In the data rows, the value 128 means zero.
Here are some rows, each followed by its group. Groups can overlap.
[106 173 138 142  75 127 130 122 126 117 137 121 147 155 106 165 141  85 150  86 146 117 150 147 119 121 152 126 122 129 146 121 160 114  89 160 101 121  98 136 123 131 166 120 135  95 113 146 159 124 149 130 115  77 137 135  76 116 152] 0
[111 147 146 128 107 103  99  98 114 151 160 160 113 134 141  95 134 108 134 123 163 112 103 141 105 125 104  93 138 124 160 139 138 102 142 132 108  89 141 140 143 147 155 150 136 156 118 140 119 156 110 138 153 107 114 123 110 155 101] 1
[118 141  79 141 185 137 155 135 155 114 106 131 127  93 154 123 111 118  97 145 133  94 127 113 134 115 140 116 146 113 155 148 137 174 166 142 160 135 151  94 123 121 113 124 119 125 179 105 127 125 113 122 108 149  84 110 152 102 140] 1
[ 97 117 139 119 115 144 140 159 140 111 104 101 107  93 118 121 110 168 104 146 121 144 145 129 139 121 155 148 140 135 128 110 130 139  85 115 161 166 142 119 125  85 118 124 130 151 137 159 177 104 155 124 122 156 133 131 137  88 142] 1
[123 114 148 167 153 133 174  90 108 148 112 121 166 139 167 101 152 146 124 132 135 169 147 121  73  89 132 111 149 121 112 113  86 132 147 147 110 111 136 106  87 141 126 123 141 156 128 122 118 103 182 112 111 113  93 118 133 146 126] 2
[125 148 145 114 106  99  85 103 107 140 164 156 109 135 126 111 130 104 140 121 156 102 104 141 121 143  92  99 135 124 150 144 136 106 134 129 103  99 131 152 151 146 155 149 132 142 116 131 119 165 108 140 161 101 134 129 125 155 104] 3
[149 147 135 100 120  99  86 114  98 130 159 150 116 139 103 135 135 106 150 121 137 102 110 143 136 157  81 109 126 128 128 130 121 120 125 123 101 120 123 151 155 134 147 132 120 125 118 115 114 151 120 134 159 105 160 143 153 153 114] 4
[139 148 137 105 113  96  83 111 103 130 161 154 112 136 111 128 132 108 145 120 145 101 106 141 132 156  80 105 130 127 136 137 127 114 130 124 103 112 126 157 156 140 151 135 126 131 115 121 116 158 111 137 160 106 152 137 146 155 111] 4
[146 102 133 160 146 142 171 109 115 135 104  82 150 123 158 140 149 146 132 155 112 161 149 110 106  78 137 130 153 124 103 121  81 135 156 125 118 123 104 131  78 143 110 131 140 134 109 113 108 128 152 105 121 122 128 129 155 145 120] 5
[121 120  96 141 118 140 131 138 160  87  84 109 111 111 147 154 106 156 107 127 128 166 139 145 137 122 162 136 133  95 135 145 132 137 124 139 164 141 129 106 131 122 141 105 145 122 132 162 167 121 117 126 106 156 109 107 130 101 141] 0
[149  95 117 155 147 146 133 173 157 116 119 105 123 141 131 105 118 114 114 163 119 133 105 101 151  76 150 158 177 121 156 145 115 164 164 111 151 128 127  97  84 133 123 127  96 133 152  94 122 138 104 104 113 112 147  98 130 118 136] 6
[160 139 121  96 165 145 138 126 102 124 133 125 132 135  79 149 144 125 155 128 103 142 153 140 143 105 134 135  84 151 119  63 112 159 152 108 132 164  82  69 124 115 126 116 111 123 121 117  98 105 118 119 117 143 142 188 130 139 137] 6
[108 116 166  99 118 146 135 173 120 134 117 107 100  87 103 110 103 168 116 154 102 120 145 131 149 120 142 150 126 156 112  94 142 150  78 109 153 182 132 123 122  91 115 129 114 141 138 136 160 113 127 133 135 164 146 157 128  93 152] 7
[134 148 140 106 109  95  82 108 105 134 163 156 111 134 116 121 131 106 141 120 150  99 105 143 129 152  85 103 132 125 144 141 130 111 132 127 104 106 128 155 154 140 153 139 128 136 117 126 117 161 109 140 161 107 144 133 138 155 107] 4
[105 146 147 135 111 106 108  97 116 152 156 160 117 135 146  90 136 116 131 120 164 122 105 137  97 118 107  92 140 123 158 137 136  99 146 133 109  88 143 135 140 151 155 149 139 159 115 145 119 152 113 137 149 110 108 121 106 157 101] 1
[119 122  98 140 116 143 131 138 162  86  84 110 113 111 146 152 108 157 106 129 128 165 139 145 138 121 164 137 133  97 136 142 129 137 122 138 165 141 128 106 130 117 140 106 145 125 132 164 166 117 122 126 104 156 109 107 130 100 138] 0
[131 119  92 155 139 150 141 157 158  81 112 119 126 132 133 114 116 116 114 147 125 120 110 106 151  83 147 144 178 132 167 116 114 168 148 119 166 110 131 114  89 119 135 127 105 131 169  82 138 143 131 104 113 105 115 102 153 121 147] 4
[129 147 140 111 108  97  84 109 105 134 166 156 106 134 119 120 129 109 141 118 152 100 106 136 124 152  88 104 134 124 142 145 133 107 135 125 101 108 130 158 151 145 153 142 131 133 113 129 116 166 108 139 162 104 145 133 133 157 106] 3
[128 107 179  97 122 141 135 183 103 143 129 123 113  94  93 120 109 171 128 151  81  99 142 116 148 132 138 157 101 167 100  99 158 149  89 105 133 171 126 137 106 105  98 123 119 121 139 115 126 117 111 134 142 163 162 182 114 104 153] 2
[100 136 146 156 130 116 138  89 113 159 141 152 132 140 159  78 144 132 128 120 160 150 119 131  75 107 120  92 145 120 148 127 121 104 149 141 111  95 152 117 122 147 148 138 143 167 119 145 120 127 142 128 133 113  91 114 105 153 108] 7
[147 123 113  89 117 130 131 166 139 109 154  99 179 120 114 137 141  84 116 140 144 152 118 111 127 129 167 149 113 161 129 144  56 149 119 111  89 145 143 133 128 130  79 112  93 104 144  99 108 115 137 115 123 161 103 134 163 125 147] 5
[105 171 135 146  76 128 130 128 126 118 137 119 145 158 104 168 140  88 150  84 148 121 149 141 117 123 153 129 125 126 141 122 166 109  91 157 100 122 102 137 121 131 163 125 135  91 106 147 156 126 149 129 114  79 143 139  75 119 150] 0
[121 133  77 150 162 145 153 141 158  86 105 130 134 113 146 121 113 122  99 141 128 111 120 106 141 107 135 125 169 124 160 123 121 173 153 133 161 120 141 111 108 117 128 117 115 131 181  88 138 131 138 113 112 124  93 101 165 111 146] 3
[145 100 117 155 133 136 147 125 127 127 107  71 128 117 153 153 143 134 134 170 104 154 134 105 143  94 127 140 153 119 117 138 105 124 153 103 131 124  87 167 102 134  89 146 134 139  97 115 107 144 121 114 137 134 152 129 158 144 104] 5
[146 100 117 153 135 135 146 121 125 133 107  70 131 118 155 151 145 127 136 172 105 152 134 111 142  88 128 140 152 119 119 138 105 124 152 104 133 122  89 163 100 132  85 149 134 142 101 112 108 141 123 114 138 129 150 129 159 143 104] 5
[ 99 134 146 157 133 117 142  92 113 161 140 151 132 141 160  79 145 134 128 119 158 152 120 128  74 108 120  92 146 120 145 126 118 104 150 139 110  96 152 119 123 148 148 136 145 168 119 145 118 125 142 127 130 113  93 114 105 153 107] 7
[102 123 114 132 117 146 134 139 160  87  92 104 119 101 137 138 113 157  99 138 131 159 145 136 136 118 165 147 137 116 141 133 120 133 104 128 165 144 139 109 125  99 123 119 143 146 143 165 179 107 153 124 108 149 112 109 134  90 134] 4
[109 122 147 169 148 129 166  87 110 153 123 135 154 144 163  87 149 146 125 123 147 170 139 120  66 102 128 103 146 119 125 116  98 119 150 148 109 107 148 108 100 144 136 125 145 163 124 134 118 105 171 117 115 115  90 116 120 148 117] 2
[103 143 146 140 116 108 115  95 114 156 154 157 118 137 149  87 138 118 131 120 165 128 108 136  91 114 113  91 143 121 157 135 134  98 148 135 110  89 147 131 135 149 153 148 140 161 117 147 119 146 119 135 146 110 105 119 104 156 102] 7
[123 118  95 141 117 137 131 136 158  93  83 113 112 113 148 155 106 152 109 125 129 165 137 149 137 125 161 134 132  91 134 144 137 139 124 141 165 140 130 103 133 120 141 103 143 120 132 161 162 120 114 127 105 158 113 107 130 102 143] 0
[158 147 131  94 134 104  93 116  95 133 152 144 125 141  91 142 140 108 155 123 126 109 118 149 143 153  82 114 113 132 123 111 116 130 129 120 107 132 117 131 154 125 139 121 115 122 121 107 109 135 124 130 153 111 164 154 161 150 122] 0
[137 100 127 135 130 141 134 140 132 138 128 188 187 157 122 116 160 139 112 122  73 126 131 114 133 156 131 176  63 131 134 136 163 113 134 143 107  91 119 131  72 116  76 100 148 139 175 111  96  75 155 132 135 139 112 148  93 116 134] 5
[116 148 146 121 106 101  91 100 112 148 162 161 112 132 137 100 131 107 135 124 159 106 103 144 113 129  99  94 135 126 158 142 136 103 137 131 109  93 137 144 147 146 155 148 133 153 121 137 119 159 106 142 156 106 120 122 115 155 102] 3
[101 139 147 147 123 116 126  90 115 162 147 157 125 139 158  78 141 124 129 123 161 140 114 134  84 109 115  90 140 122 155 131 125 102 148 140 108  95 148 122 129 149 152 142 140 169 122 144 119 135 131 133 139 111  96 113 102 153 103] 7
[140 102 174  99 128 144 136 175 104 149 129 139 136 107 100 120 124 168 126 148  66  97 139 114 148 142 132 161  81 170 102 108 157 145  99 110 122 154 123 140  99 109  81 113 127 121 155 107 111 102 118 135 145 157 156 178 109 106 146] 2
[110 146 144 129 107 104  98 101 114 146 161 160 108 133 140  97 132 113 133 120 162 114 104 136 105 129 103  94 140 123 157 143 139 101 143 130 107  94 140 143 145 151 159 149 136 152 113 142 119 161 107 139 155 108 117 124 108 157 101] 1
[131 108 147 168 153 139 179  97 108 142 109 106 163 135 162 116 150 149 126 137 126 170 152 112  80  88 135 119 152 122 101 113  81 134 153 142 114 118 125 114  79 145 124 121 143 143 120 117 113 112 175 107 110 115 105 125 142 146 126] 5
[127 109 179  94 125 144 134 183 105 144 128 125 111  93  97 118 107 171 125 150  80 100 143 119 153 131 135 155 100 169 100  98 154 150  89 105 132 176 124 134 109 105 102 119 113 123 141 118 130 119 108 137 141 166 158 179 116 104 153] 2
[116 140 103 135 200 124 148 138 154 148 117 135 113  70 153 123 102 122 103 145 130  78 138 116 132 135 147 116 106 105 142 189 153 164 169 144 157 150 152  98 147 134 101 130 127 112 166 124 115 124  74 139 100 177  84 122 116  97 127] 7
[135 147 140 108 110  97  83 110 103 135 164 156 110 134 115 123 130 105 142 119 149  99 106 140 129 153  84 104 131 124 141 140 132 110 132 126 104 109 128 156 153 141 152 142 127 132 115 125 117 162 112 139 162 103 146 135 139 156 108] 4
[160 112 111 118 117 150 128 124 167 130 127 110 146 175 129 158 122 109 135 102 125 132 126 109 148 160 140 169 113 146  74 124 143  92 123 126 134 129 119 135 159 140 113 164 114  77  89 133 120 135 122 138 108 129 144 103 107 131 118] 1
[113 125 103 138 116 144 131 137 165  85  87 108 117 106 142 147 110 157 101 133 131 163 141 142 137 118 166 142 133 105 140 137 123 135 118 135 167 140 132 106 128 111 133 109 147 133 137 165 172 113 133 124 104 155 106 106 132  96 135] 4
[103 144 146 141 115 108 113  92 114 157 155 158 120 137 148  86 136 119 131 121 164 128 108 137  92 118 112  91 140 123 159 134 134  99 147 135 111  91 147 129 138 148 155 146 142 162 117 145 119 144 119 136 145 112 102 120 103 154 101] 7
[132 106  91 147 123 127 132 139 148 104  87 117 102 120 156 162 101 147 119 118 121 166 133 148 135 144 144 121 136  83 121 149 150 147 126 142 154 150 128 113 137 131 145  90 142 109 122 152 150 127  98 133 110 161 128 109 127 109 151] 6
[106 111 123 161 175 117 141 129 163 146 125 133 116  93 134 123 113 138 126 118 120  94 142 121 138 183 133 129  92 102 114 220 119 132 108 138 166 121 158 188 157 133 104 116 148 109 167 117 138 118 138 145  95 134  98  77 114  94 143] 5
[101 142 148 140 120 107 117  93 115 162 151 161 126 137 153  84 139 117 128 123 164 129 107 140  91 109 112  91 138 122 161 133 132 101 146 137 111  88 149 125 135 145 149 148 140 167 122 145 120 139 124 135 143 111  97 117 104 154 103] 7
[101 116 155 106 117 144 138 168 128 124 111 102 102  88 106 114 106 171 112 153 111 131 144 129 145 121 147 148 135 149 118  99 138 146  79 110 152 177 138 120 124  89 116 127 123 146 135 146 170 107 144 127 130 161 143 149 132  90 149] 7
[133 108  92 145 125 124 130 137 148 106  84 119 105 118 159 159 102 147 117 121 120 162 133 155 138 139 144 121 133  86 124 145 145 149 124 144 156 147 128 109 141 130 146  89 139 115 127 151 152 124  98 135 109 160 124 106 127 107 151] 6
[ 96 117 142 115 115 146 140 161 139 111 105 100 105  91 117 121 109 170 104 145 119 143 144 128 141 123 152 149 140 138 125 108 131 140  85 113 160 169 140 120 125  87 117 125 129 150 135 157 177 106 152 125 124 157 134 134 137  89 145] 1
[105 124 109 136 116 147 135 139 163  84  91 104 119 104 137 143 112 158  98 135 132 163 144 135 135 121 166 147 139 109 140 133 122 133 112 130 165 143 135 111 126 103 126 118 148 138 136 167 176 110 147 122 107 150 109 108 133  93 134] 4
[147 102 128 156 145 139 165 114 120 136 104  77 146 120 158 144 148 141 133 166 107 157 143 112 121  77 134 132 151 126 108 123  82 135 155 117 124 122  97 139  86 140 102 133 137 138 110 113 107 131 141 107 125 126 135 130 159 145 115] 5
[103 171 140 146  73 123 135 122 125 110 144 118 147 152 105 170 140  91 148  84 148 117 153 135 116 129 149 126 126 125 152 122 160 116  93 156  99 125  99 143 121 137 165 119 142  90 109 144 154 128 145 127 116  75 140 140  78 113 154] 6
[134 106  92 146 122 124 132 139 146 106  86 118 102 120 159 161 101 148 118 117 119 164 132 149 137 144 142 119 135  84 122 149 149 148 126 142 154 150 128 113 138 132 144  90 142 110 124 152 150 126  96 133 110 161 127 108 128 110 151] 6
[118 114 148 171 150 132 177  93 106 144 115 124 160 142 162 102 150 151 125 124 139 174 147 112  66  98 133 111 151 117 109 115  92 125 150 146 110 114 140 114  88 144 130 124 144 151 120 128 116 107 180 110 111 115  98 121 130 148 123] 2
[114 149 145 122 106 103  93 101 112 146 163 160 111 132 137  98 132 108 135 122 160 108 103 140 111 129 101  95 137 126 158 143 136 102 139 131 106  93 139 144 146 149 154 150 134 151 118 138 120 161 106 141 155 107 121 124 114 156 101] 1
[143 148 138 102 116  96  83 108 103 130 160 150 114 138 107 129 132 107 145 122 141 102 107 144 137 156  79 105 127 129 136 131 123 117 128 124 103 115 124 152 159 138 151 131 126 130 117 118 117 153 115 136 160 107 151 140 149 153 113] 4
[146  99 117 154 137 133 147 121 126 132 107  70 129 117 155 152 144 130 134 170 103 152 135 110 144  90 128 140 153 119 117 138 104 124 153 104 132 123  87 164 100 134  87 147 132 142  99 114 108 144 121 115 139 131 150 128 157 143 105] 5
[154 116 107 125 120 149 129 127 167 132 124 110 142 175 129 157 123 114 137 100 122 134 126 110 145 158 140 167 112 144  74 125 145  87 123 128 136 133 121 132 160 140 117 159 113  79  86 138 124 134 121 140 106 128 147 104 101 132 117] 1
[107 119 147 169 148 124 166  90 107 154 123 139 152 143 165  88 150 145 125 120 149 168 136 121  64 100 129 104 149 115 124 119 103 117 150 146 110 107 149 112 101 144 135 128 145 163 122 136 117 108 171 117 117 112  91 117 117 149 118] 2
[135 116  97 155 139 152 139 158 161  84 113 116 125 132 130 110 115 115 114 151 120 124 110 107 155  80 148 145 178 134 167 116 113 168 150 118 165 112 127 110  90 121 139 124 103 133 168  81 136 143 125 106 113 108 117 100 149 121 145] 0
[166 146 125  93 147 116 111 124  93 130 143 136 130 140  81 150 144 117 160 126 113 122 130 147 145 137  98 123 101 139 116  90 109 142 135 114 116 150 106 107 145 118 133 114 107 117 119 107 101 122 124 122 140 122 165 169 159 149 130] 0
[153 117 108 125 120 148 129 126 165 133 123 109 141 178 130 156 124 112 139  98 123 136 127 111 144 156 139 166 113 141  74 126 152  85 121 129 135 134 120 132 159 140 117 163 113  78  85 139 126 135 122 139 108 125 146 105  98 132 117] 1
[ 98 121 124 128 116 146 138 147 154  95  97 101 117  99 127 131 112 163  98 141 130 156 145 130 136 122 161 149 142 122 137 123 123 134  98 122 163 154 142 115 123  92 119 123 143 148 137 165 180 102 161 122 114 151 117 116 136  88 135] 3
[118 122  99 139 115 142 131 136 162  88  84 110 118 109 147 151 109 151 105 131 131 162 139 148 137 115 166 139 132  98 141 142 130 137 119 140 168 138 131 105 128 113 135 110 143 128 137 163 168 116 127 125 106 153 108 105 131  98 138] 4
[117 141  77 141 184 140 160 140 157 107 106 129 126  95 151 127 109 126  95 139 133 100 128 103 132 120 139 116 151 111 151 149 139 169 172 139 157 140 151  99 121 123 115 123 125 118 171 107 125 126 113 119 109 153  86 111 154 103 138] 1
[143 147 138 103 116  99  84 110 102 132 161 151 114 138 107 130 133 106 145 119 141 102 109 142 136 159  79 105 128 127 133 133 126 115 129 124 101 116 123 153 158 137 151 134 125 129 115 119 115 156 114 137 160 104 154 140 148 155 112] 4
Which 4 groups are nearest to each row below, nearest first, going by the average distance to the group's rows?
[117 140  79 142 185 134 157 137 154 115 106 133 129  91 152 124 110 122  95 143 134  94 128 111 133 117 141 117 145 111 155 148 140 171 170 142 161 137 153  95 123 120 112 123 122 122 177 106 124 124 111 121 108 152  85 111 153 102 139] >> 1 6 3 0
Which 4 groups are nearest to each row below, nearest first, going by the distance to the group's nearest row?
[103 129 149 163 141 122 153  87 111 161 132 146 144 143 162  78 147 136 126 122 152 162 127 128  70 102 122  96 144 119 137 121 112 109 150 144 113 100 151 112 114 144 143 131 143 169 124 140 120 114 156 125 125 115  87 112 109 150 111] >> 7 2 1 5
Which 5 groups are nearest to each row below, nearest first, going by the average distance to the group's rows?
[ 99 137 146 151 124 116 131  91 114 158 144 155 128 139 158  80 142 129 127 118 161 144 115 131  78 110 117  92 143 119 152 130 127 102 151 139 109  94 150 122 127 150 151 142 143 167 117 147 118 133 134 130 137 112  94 115 103 155 105] >> 7 3 1 2 4
[152 147 131 100 126 104  90 119  98 124 156 146 114 140  97 138 135 113 152 118 130 109 116 137 138 163  79 110 122 129 122 124 116 123 129 119 102 130 117 148 157 134 147 124 118 121 114 114 111 149 118 132 156 109 166 147 160 155 117] >> 4 3 0 1 7
Which 4 groups are nearest to each row below, nearest first, going by the distance to the centre of the group?
[166 146 125  91 155 128 119 126  96 127 140 130 131 139  78 149 144 121 160 127 104 131 138 147 147 127 105 124  92 145 115  81 105 148 140 112 119 157  96  94 142 118 133 111 106 118 120 111 101 117 119 123 132 129 158 174 152 146 133] >> 0 4 6 2
[127 147 141 113 109  96  84 107 106 136 166 155 108 135 119 119 129 105 142 120 154 101 104 139 124 150  88 102 136 124 144 143 135 106 133 126 104 104 132 155 151 145 154 145 132 136 115 128 117 164 107 139 161 103 141 133 131 155 106] >> 3 4 1 7
[164 143 125  91 160 135 128 127  98 129 135 130 134 137  79 149 146 121 160 129 104 134 144 148 146 113 120 130  88 148 118  71 109 155 145 111 127 159  90  79 133 113 127 113 105 122 122 112  98 108 121 119 124 135 151 180 142 143 135] >> 0 6 2 4
[115 141  97 137 197 126 152 138 154 143 115 133 114  74 153 125 102 121 101 145 136  82 136 110 129 132 150 116 115 102 146 182 155 165 174 144 156 150 157  95 140 132 102 134 127 111 163 122 112 126  80 132 100 174  86 125 122  98 128] >> 1 6 7 3
[162 112 111 114 118 151 127 126 169 129 128 108 146 171 132 159 121 110 132 106 120 131 126 108 151 159 139 169 113 149  74 125 136  95 123 124 134 130 119 136 161 143 114 163 112  77  91 132 119 137 121 139 108 130 141 101 109 131 118] >> 1 0 6 4
Which 5 groups are nearest to each row below, nearest first, going by the distance to the centre of the group?
[101 131 148 160 136 122 147  89 112 162 137 147 137 143 160  78 145 135 127 120 156 158 124 127  73 106 121  93 144 119 141 123 118 106 150 142 114  97 152 115 118 146 145 134 144 167 119 143 120 121 148 126 129 114  88 113 107 153 109] >> 7 2 3 1 4
[144  94 145 126 141 140 137 147 118 145 131 171 178 145 115 121 152 149 117 129  64 118 136 109 136 162 129 173  61 147 118 132 164 123 122 130 105 108 124 138  78 114  66  99 150 131 175 103  94  78 151 134 141 141 133 155  96 111 133] >> 2 5 1 0 6
[ 99 138 144 152 121 115 132  98 114 152 146 152 123 138 154  83 141 132 129 116 160 145 115 124  78 113 116  92 148 119 148 135 128  98 153 136 106  95 151 128 128 154 153 145 145 161 111 149 119 137 131 129 140 112  99 118 102 156 105] >> 7 3 1 4 2
[115 147 144 124 105  99  92 102 112 145 161 162 112 133 136 103 132 110 135 121 162 106 102 140 110 130  99  96 138 124 158 142 138 102 140 130 106  93 138 146 146 148 155 150 135 150 115 138 120 160 107 139 157 106 123 126 114 156 101] >> 3 7 4 1 0
[105 143 147 138 113 108 112  96 114 157 155 161 118 136 147  86 137 120 131 120 163 126 107 136  94 119 110  92 138 121 158 135 135  98 148 134 112  91 145 131 136 148 154 146 142 161 117 146 118 147 116 137 147 113 105 118 105 156  99] >> 7 3 1 4 2
[111 119 148 170 150 130 168  88 108 151 121 131 153 144 163  91 150 146 127 124 145 171 141 119  66 101 130 104 150 119 119 115  96 120 148 146 109 111 146 109  97 144 134 124 147 160 123 132 118 107 174 115 114 114  92 117 122 148 120] >> 2 7 5 1 3
[146 125 106 129 121 147 128 126 164 141 120 111 140 180 129 152 128 112 143  97 123 137 126 122 142 150 137 162 111 141  79 124 154  82 116 134 135 135 121 126 163 135 121 156 111  84  88 146 132 128 122 142 107 123 147 104  93 131 118] >> 1 0 6 4 3
[110 164 122 146  89 139 129 135 135 130 126 117 137 171 106 160 138  98 155  81 140 134 140 139 122 127 148 135 122 126 115 124 172  92  97 154 111 132 109 132 137 128 156 131 125  87  93 154 157 121 144 134 112  94 144 129  74 126 141] >> 0 1 6 4 3
[137 101  95 148 125 115 132 137 142 114  89 120 104 120 162 164 101 141 120 117 116 161 129 153 135 150 136 114 137  84 119 149 153 153 125 142 148 150 129 115 141 134 142  85 142 110 125 147 145 127  95 138 113 160 132 107 125 110 155] >> 6 0 4 1 3
[138  99 128 136 131 141 137 139 131 136 128 183 183 156 119 118 159 145 111 121  70 128 133 111 133 161 129 176  64 132 129 137 163 113 137 141 104  94 119 133  72 120  77  96 154 135 170 111  95  77 156 132 137 140 113 150  91 116 136] >> 2 5 1 0 6
Which 5 groups are nearest to each row below, nearest first, going by the distance to the group's nearest row?
[111 126 115 147 195 117 144 132 158 161 124 131 109  75 145 123 104 127 113 133 126  79 143 117 136 163 144 121  91 101 127 218 143 149 143 142 161 141 160 135 161 135 100 126 140 106 166 124 122 119  91 147  94 166  89 105 106  93 130] >> 7 5 1 6 0
